In the data rows, the value 128 means zero.
Each thing below was measured twice, in two different ways. The second way is not exact.
First some of them both ways: the first way, then the second way, then a blank line.
[187 170 164 142 113 181 189 152]
[ 99 159 185 202  60 149 209  77]

[166 161 200 168 173 169 151 150]
[ 80 161 195 152 125  82 205  38]

[154 164 165 193 195 146 155 158]
[112 140 164 158 172  89 201  16]

[89 84 88 88 84 81 90 87]
[156 104  62  91 123 127  43 228]

[160 160 176 184 185 162 154 165]
[100 139 188 156 149  96 202  19]

[126 133 136 217 200 108 111 137]
[143 104 112 122 204  59 143  20]

[103  99  72  78  59  86 106 130]
[181  79  89 103  99 172  76 237]

[ 80  88  91  73  81  85 109  92]
[157 124  76 105 133 143  50 249]

[148 157 173 195 195 145 152 159]
[108 133 176 159 174  76 194  18]

[91 94 78 70 85 91 92 96]
[152 112  66  82 124 165  54 231]

[ 89  80 114 125 104  65  71  81]
[155 104  53  76 142  68  47 195]

[ 78  97  83  67  63 110 121 141]
[187 106 131 110 117 186  67 243]

[112  92  98  74  38 128 114 108]
[151 117 113 118  54 167  51 229]

[ 93  93  62 112  78 102  80  90]
[180 104  49  83 106 148  31 189]

[108 103 123 110  30 171 148 156]
[179 123 203 164  38 169  73 176]

[152 140 141 218 197 127 139 135]
[120 113 118 159 181  72 164   1]

[179 169 150 141 134 192 183 173]
[100 143 204 186  87 174 203  59]

[158 168 173 176 191 136 181 147]
[ 97 152 158 186 172  93 218  44]

[103 102  67  78  64 105 102  94]
[162 112  63  98  91 177  49 224]

[ 83  85 103 117 107  85  63  74]
[151 120  56  64 136  89  33 188]

[149 169 195 144 191 156 146 172]
[ 87 154 207 129 160  99 223  65]

[98 87 91 77 88 88 81 84]
[139 111  59  77 121 134  49 234]

[91 87 78 92 86 85 97 78]
[157 114  49  98 124 139  41 221]

[177 174 161 158 146 182 173 175]
[105 140 199 176  98 144 214  40]

[87 91 89 83 91 83 82 84]
[157 118  56  77 128 133  51 223]

[119  95 166 107  53  97  86  78]
[133 140  98 103  48  57  73 220]

[139 143 187 193 181 158 146 171]
[113 132 209 150 160  69 178  25]

[162 166 150 173 195 167 157 173]
[100 130 180 155 164 133 204  14]

[ 98  90  69  69  83  95  99 102]
[150 101  70  92 121 175  51 230]

Then 40 more things, the second way only, each followed by its number:
[186  85  81 164  66 175  91 223] 0
[ 73  98  28 180 201 112 179 122] 1
[125 138 186 161 166 102 187  11] 2
[152 117  62  91 127 129  52 238] 3
[163 143  94 130  80 147  31 226] 4
[ 94 145 189 192  86 173 207  49] 5
[135 128  55  73 128 160  51 222] 6
[ 50 150 105  91 171  23 192 126] 7
[113 137 184 173 131 110 214  25] 8
[158 115  63  89 132 129  47 233] 9
[103 140 170 142 182 101 185  11] 10
[109 143 201 172 121 129 218  35] 11
[102 141 197 172 119 130 216  28] 12
[167 107  62 103 171  84  46 204] 13
[107 134 182 156 157  89 203  19] 14
[160 125  75  93 119 129  28 225] 15
[ 77 208  76  97 129 129  89 229] 16
[188 120  58 131  83 144  32 186] 17
[141 129  77  70 122 118  53 238] 18
[ 85 151 204 174  84 157 213  71] 19
[ 79 143 222 170 129 102 210  66] 20
[156 109  54  81 126 135  45 219] 21
[147 120  58  90 128 136  65 241] 22
[ 92 142 190 169 136 109 215  30] 23
[156 118  56  86 127 129  36 221] 24
[102 139 187 153 165  89 214  28] 25
[103 123 137 123 208 105 194  16] 26
[ 85 154 209 177  91 188 213  94] 27
[175 117  51  92 138 107  19 182] 28
[113  96 202  86 218 112 127  42] 29
[113 134 194 127  57 220 163 200] 30
[141 120  77  69 111 138  47 235] 31
[227  68 168 187  78 176  94 116] 32
[165 220  73 100 118 102  71 209] 33
[152 116  66  74 124 139  39 228] 34
[109 139 184 145 181 121 218  33] 35
[120 128 177 197 106  97 215  38] 36
[143 136  98 125  92 214  93 244] 37
[ 74 159 220 119 150 142 192  46] 38
[123 102  21  76 204 171  82 117] 39
Which numbered row above is the same thing as each row below? Its number follows it:
[148 173 161 167 199 152 157 179] 35
[92 86 94 72 85 97 80 90] 31
[174 126 107 134 193  61 165  92] 1
[171 166 177 171 177 164 166 165] 23
[173 173 170 164 159 174 169 174] 11
[ 72  78 102 122 111  61  96  85] 13
[86 87 86 82 87 96 80 87] 34
[148 163 172 132 190 193 142 175] 38
[147 159 159 188 206 157 144 158] 10
[152 136 205 127 192  84 103 100] 7
[77 80 94 91 80 96 92 85] 15
